In the data rows, the value 128 means zero.
Here are some points:
[123 141 145 132 158  61 160 104 137 146 121  99 129 118 124 189 103 111
 101]
[105  99 121 169  94 188 119 139 127 125 115  98  74 184 156  79 146  99
 170]
[ 84 140 171  97  99 161 105 183 140 146 122 147 128 109 122  91 168 136
 138]
[134 150 133 107 112 116  87 152 125 115 128 113 147 104 137 163  78 173
 120]
[149 197  94 155 128 115 109 147  98 104 151 156 137  69 106 100 150 135
 120]
[120  39 172 149 104 130 140 106 162 142 120  97  95 157 134 126 111  72
 166]
[131  82 140 159  91 141 141 128 126 131 105 101 107 169 133 110 131  68
 126]
[166 165 132 102 103  92 124 126 128 112 153  84  98 123 119 119 128 107
 147]
[160 178  84  85 150  98 170  96 142 130 137 122 145 105  82 158  92 114
  95]
[179 138 112 154 155  43 192 100 122 122 134 132 149 138  92 177  84 139
 122]
[143 175  98 165 149 143 131 156 148 118 164 198 148 144 122 161 162 193
  97]
[137 143 150 139 119 130 148 134 176 132 126 135 110 155 145 171 140 108
 101]
[ 72 124 119 128 137 124  83 121 123 124 112  73  87 134 152  70 115  99
 177]
[ 47  77 141 149 135 162  66 133  84 164 126  59  63 149 148  38 115  67
 179]
[108 156 145  79  87 144 140 121 127  97 118 111  95 128 128 113 136 149
  90]
[110 194 140 108 126 103 129 122 139  93 110 156 135  94 140 107 128 122
 121]
[124 126 141 109 119 136 113 141  95 110 116 175 117  96 110  95 146 177
 135]
[160 153 112 106 176  88 144  84 137 113 157 152 165 146  73 162 127 196
  74]
[111 177 109 138 142 122 118 153 109 104 152 147 162  75  93 108  98 151
 122]
[ 33 108 174 151  95 110  90 168 132 139 100  71  89  81 195  34 116  68
 218]
[154  73 105 131 112 122 162  77 108 134  85  70 113 165 131 156 175  57
  89]
[149 146 108 152 159 174  85 146 144  74 137 176 127 120  66 141 139 182
 104]
[112   0 137 223 114 165 122 150 166 150 119  93 117 230 167 124 145  35
 189]
Then 12 other points, each followed by its number:
[163  85 105 149 155 209 144 121 143 169 166 135 126 186 117 146 166 120
  89] 0
[143 123  89 116 174 132 168 111 125 138 139 102 151 156  80 179 103 132
  95] 1
[100 126 121 113 104 131  67 138 121 103 128 137 100 148 146 132 153 156
 117] 2
[146  73 152 161 127  69 139 112 106 136 123 102  56 126 114 171  75 113
 143] 3
[ 81  99 124 144  87 111  78 183 120 123 137 120 148 134 156  65 128 126
 176] 4
[168  74  54 114 118 110 158  95 157 146 124 120 147 159 198 124 148  72
  99] 5
[ 93 148 167 151 136 103  93 120 146 113 118 129 142  87 105 165 147 146
 128] 6
[161 172 119  85 168 149 150 166 147 102 130 137 159 132 128 137  87 113
 107] 7
[126 131 113 115 136 126 152 112 145 105 131 154  73 150 141 123 136 147
 175] 8
[159 107  85 104 166 147 112 126  76 140 109 149 153 140 102 172 173 156
  99] 9
[134 162 132  97 102 172  90 154 167 127 156 171 156  95 115  79 149 197
 145] 10
[114 172 119  95  83 172 123 161 121 151 168 138 146  90 123  63 142 152
 102] 11
Which of these numbered points is nearest to each point below, looking only along the 6 directions in which the first points spread most? Its number follows each.
[ 93 136 150  97 125 132 114 150 134 118 146 168 148 107 113 142 119 161
 131] > 6
[159  74 114 149 127 177 140 135 142 163 143 121 178 115 120  80 177 133
 127] > 8
[ 29 101 188 152 135  79  56 162  69 128  67  45  48  66 210  31 115  78
 255] > 4
[130 139 135 121 111 142  95 232 134 131 152 173 133 102 131 102 128 179
 142] > 10
[ 49 102 138 119 125 124  74 140 103 157 110  72  53  78 168  53 121 109
 195] > 4
[125 108 101 137 145 147 119 138 120 144 177 138 135 138 108  86 157 123
 149] > 8
[103 153 138 132 180  79 170  86  98 105 106 108 110 151  80 194 125 103
 108] > 1
[115  87 113 157 124 144 109 175 120 182 160 167 166 144 152  98 161 132
 128] > 8
[ 19  97 157 135 135 102  59 151  76 133  84  37  31  73 198  46 100 105
 215] > 4
[130  87 117 118 114 175 105 144 134 143 148 141 129 165 116 127 191 134
 113] > 0
[128 144 134 113  88 145  79 173  95 150 161 151 153 100 160  86 128 178
 150] > 10
[154 143 153 112 129 119 130 153 117 131 132 137 162 109  99 131 110 160
 132] > 6
[146 133  73 130 142 112 135  84  88 135 139 173 124 110  84 172 106 139
  68] > 1
[184 117 142 120 101 118 173 103 172 168 145 152 115 160 148 192 111  90
 103] > 5
[131 124 168  96  76 161  97 170 147 151 119 146 162  98 142  94  87 113
 100] > 2
